[[ 3.13  1.10  1.79  1.07  1.33 -1.75 -4.06  2.86 -2.42  1.47]
 [ 1.79  0.90  1.90  1.50  1.39 -0.47 -1.62  0.51 -0.96  1.97]
 [-0.60 -0.34  0.29  0.67  0.07 -0.09 -0.36 -0.29  0.33 -0.50]
 [-0.35 -0.16  0.19  0.38  0.03 -0.02 -0.22 -0.20  0.20 -0.27]
 [ 1.69  0.92  1.89  1.58  1.54 -0.35 -1.41  0.33 -0.82  2.09]
 [ 1.32  1.25  2.06  1.16  2.11 -0.95 -1.69 -0.55 -0.06  2.54]
 [ 0.11 -0.02  0.00 -0.03  0.00  0.19 -0.08  0.10  0.17 -0.17]
 [ 1.21  0.70  1.35  1.26  1.23 -0.11 -0.82  0.10 -0.49  1.63]
 [ 1.15  0.40  2.13  1.18  2.24 -0.38 -1.71  0.05 -0.19  2.97]]
=>
[[ 3.13  1.79  1.33 -4.06 -2.42]
 [ 1.79  1.90  1.39 -1.62 -0.96]
 [-0.60  0.29  0.07 -0.36  0.33]
 [-0.35  0.19  0.03 -0.22  0.20]
 [ 1.69  1.89  1.54 -1.41 -0.82]
 [ 1.32  2.06  2.11 -1.69 -0.06]
 [ 0.11  0.00  0.00 -0.08  0.17]
 [ 1.21  1.35  1.23 -0.82 -0.49]
 [ 1.15  2.13  2.24 -1.71 -0.19]]

[[ 0.90  0.89  1.40 -0.49  2.97  0.90  0.93  2.57 -0.35  2.78  3.28  4.29
  -2.02]
 [-2.14 -2.18 -0.10 -0.97  1.52  2.56  2.66  2.86  2.54  0.23  3.10  4.90
  -0.19]
 [-2.83 -2.79 -0.69 -0.46  0.05  2.63  2.53  1.86  3.35 -1.17  1.55  2.74
   1.74]
 [ 0.61 -0.08 -1.39 -0.72 -1.19 -1.45  0.62 -1.55 -0.31 -2.14 -0.53  1.13
  -3.83]
 [ 1.36  0.85 -0.70 -0.25 -0.78 -1.66 -0.10 -1.53 -1.00 -1.14 -0.71  0.17
  -3.12]]
=>
[[ 0.90  1.40  2.97  0.93 -0.35  3.28 -2.02]
 [-2.14 -0.10  1.52  2.66  2.54  3.10 -0.19]
 [-2.83 -0.69  0.05  2.53  3.35  1.55  1.74]
 [ 0.61 -1.39 -1.19  0.62 -0.31 -0.53 -3.83]
 [ 1.36 -0.70 -0.78 -0.10 -1.00 -0.71 -3.12]]

[[-2.05  0.22 -0.38  1.14 -0.81 -0.79 -1.63  2.00 -0.02 -4.01 -2.96  3.18
  -2.33  0.48  2.61  1.00]
 [ 3.06  0.49 -0.16 -3.47 -0.83 -0.88 -2.03 -0.36  0.72  1.67 -0.66  2.67
  -2.46 -2.61 -1.98  3.20]]
=>
[[-2.05 -0.38 -0.81 -1.63 -0.02 -2.96 -2.33  2.61]
 [ 3.06 -0.16 -0.83 -2.03  0.72 -0.66 -2.46 -1.98]]

[[ 1.54 -1.16 -0.65 -0.44 -5.15 -3.89 -1.51 -0.06 -1.63 -1.80 -4.26  0.55]
 [ 1.27 -0.63 -0.63  0.40 -2.48 -0.03  0.81 -1.82 -2.06 -0.88  1.38  0.52]
 [-5.29  2.08 -1.77  0.16  3.86  2.08  2.65 -3.01 -3.33 -0.76  1.32 -0.35]
 [ 3.04 -1.24 -1.49  0.72 -1.79  1.49  1.00 -1.03 -0.34  0.06  0.47  0.43]
 [-1.93  0.46 -1.12 -0.66  1.08 -1.89 -1.37  1.52  1.26 -0.21  3.39 -0.82]]
=>
[[ 1.54 -0.65 -5.15 -1.51 -1.63 -4.26]
 [ 1.27 -0.63 -2.48  0.81 -2.06  1.38]
 [-5.29 -1.77  3.86  2.65 -3.33  1.32]
 [ 3.04 -1.49 -1.79  1.00 -0.34  0.47]
 [-1.93 -1.12  1.08 -1.37  1.26  3.39]]

[[ 1.93  0.02  1.36  0.61 -1.70 -0.39  4.13  1.25  1.13 -0.52 -1.78  2.42]
 [-0.15  1.53  2.50  2.37  0.76  1.35  1.05  1.62 -0.36 -0.45  0.62  1.63]
 [ 1.09  0.66  1.00 -0.49 -0.71 -0.12  3.32  0.10  1.14 -0.18 -1.34  1.08]
 [-0.02  1.27  4.04  4.99 -0.18  1.55  1.54  3.61 -1.38 -1.64  0.33  3.64]
 [-1.70  1.61 -0.21 -2.15  1.84  0.60 -0.85 -2.23  0.04  0.37  0.51 -2.39]
 [-0.59  0.54 -0.02  2.32  2.75  1.76 -4.11  1.23 -0.59  1.63  3.69 -0.41]
 [ 1.56  0.14  0.68 -0.19 -1.01 -0.30  3.15  0.49  1.25  0.00 -1.25  1.40]]
=>
[[ 1.93  1.36 -1.70  4.13  1.13 -1.78]
 [-0.15  2.50  0.76  1.05 -0.36  0.62]
 [ 1.09  1.00 -0.71  3.32  1.14 -1.34]
 [-0.02  4.04 -0.18  1.54 -1.38  0.33]
 [-1.70 -0.21  1.84 -0.85  0.04  0.51]
 [-0.59 -0.02  2.75 -4.11 -0.59  3.69]
 [ 1.56  0.68 -1.01  3.15  1.25 -1.25]]

[[-1.57 -2.12 -0.43  0.94]
 [ 0.12 -0.83 -1.98 -1.44]
 [ 1.95 -4.32  0.87 -0.27]
 [-0.13  0.07 -2.36 -2.39]
 [ 2.75 -2.04  1.82 -0.74]
 [-0.21 -3.39 -1.48  0.09]]
=>
[[-1.57 -0.43]
 [ 0.12 -1.98]
 [ 1.95  0.87]
 [-0.13 -2.36]
 [ 2.75  1.82]
 [-0.21 -1.48]]

[[ 1.82 -1.31  3.22 -1.14]
 [ 3.13 -2.10  1.20 -1.05]
 [-1.55 -4.56 -0.84  1.95]
 [-2.43 -2.87  0.07  1.21]
 [-0.73  1.48  1.75  1.66]
 [-1.05  1.68  0.25 -2.74]
 [ 0.37  1.36  1.40  0.68]
 [-3.26  2.02  1.54 -2.46]
 [ 2.51 -0.77 -0.35 -1.58]
 [ 0.30 -0.26 -3.80 -1.52]
 [-0.05  0.58  1.68  1.16]]
=>
[[ 1.82  3.22]
 [ 3.13  1.20]
 [-1.55 -0.84]
 [-2.43  0.07]
 [-0.73  1.75]
 [-1.05  0.25]
 [ 0.37  1.40]
 [-3.26  1.54]
 [ 2.51 -0.35]
 [ 0.30 -3.80]
 [-0.05  1.68]]
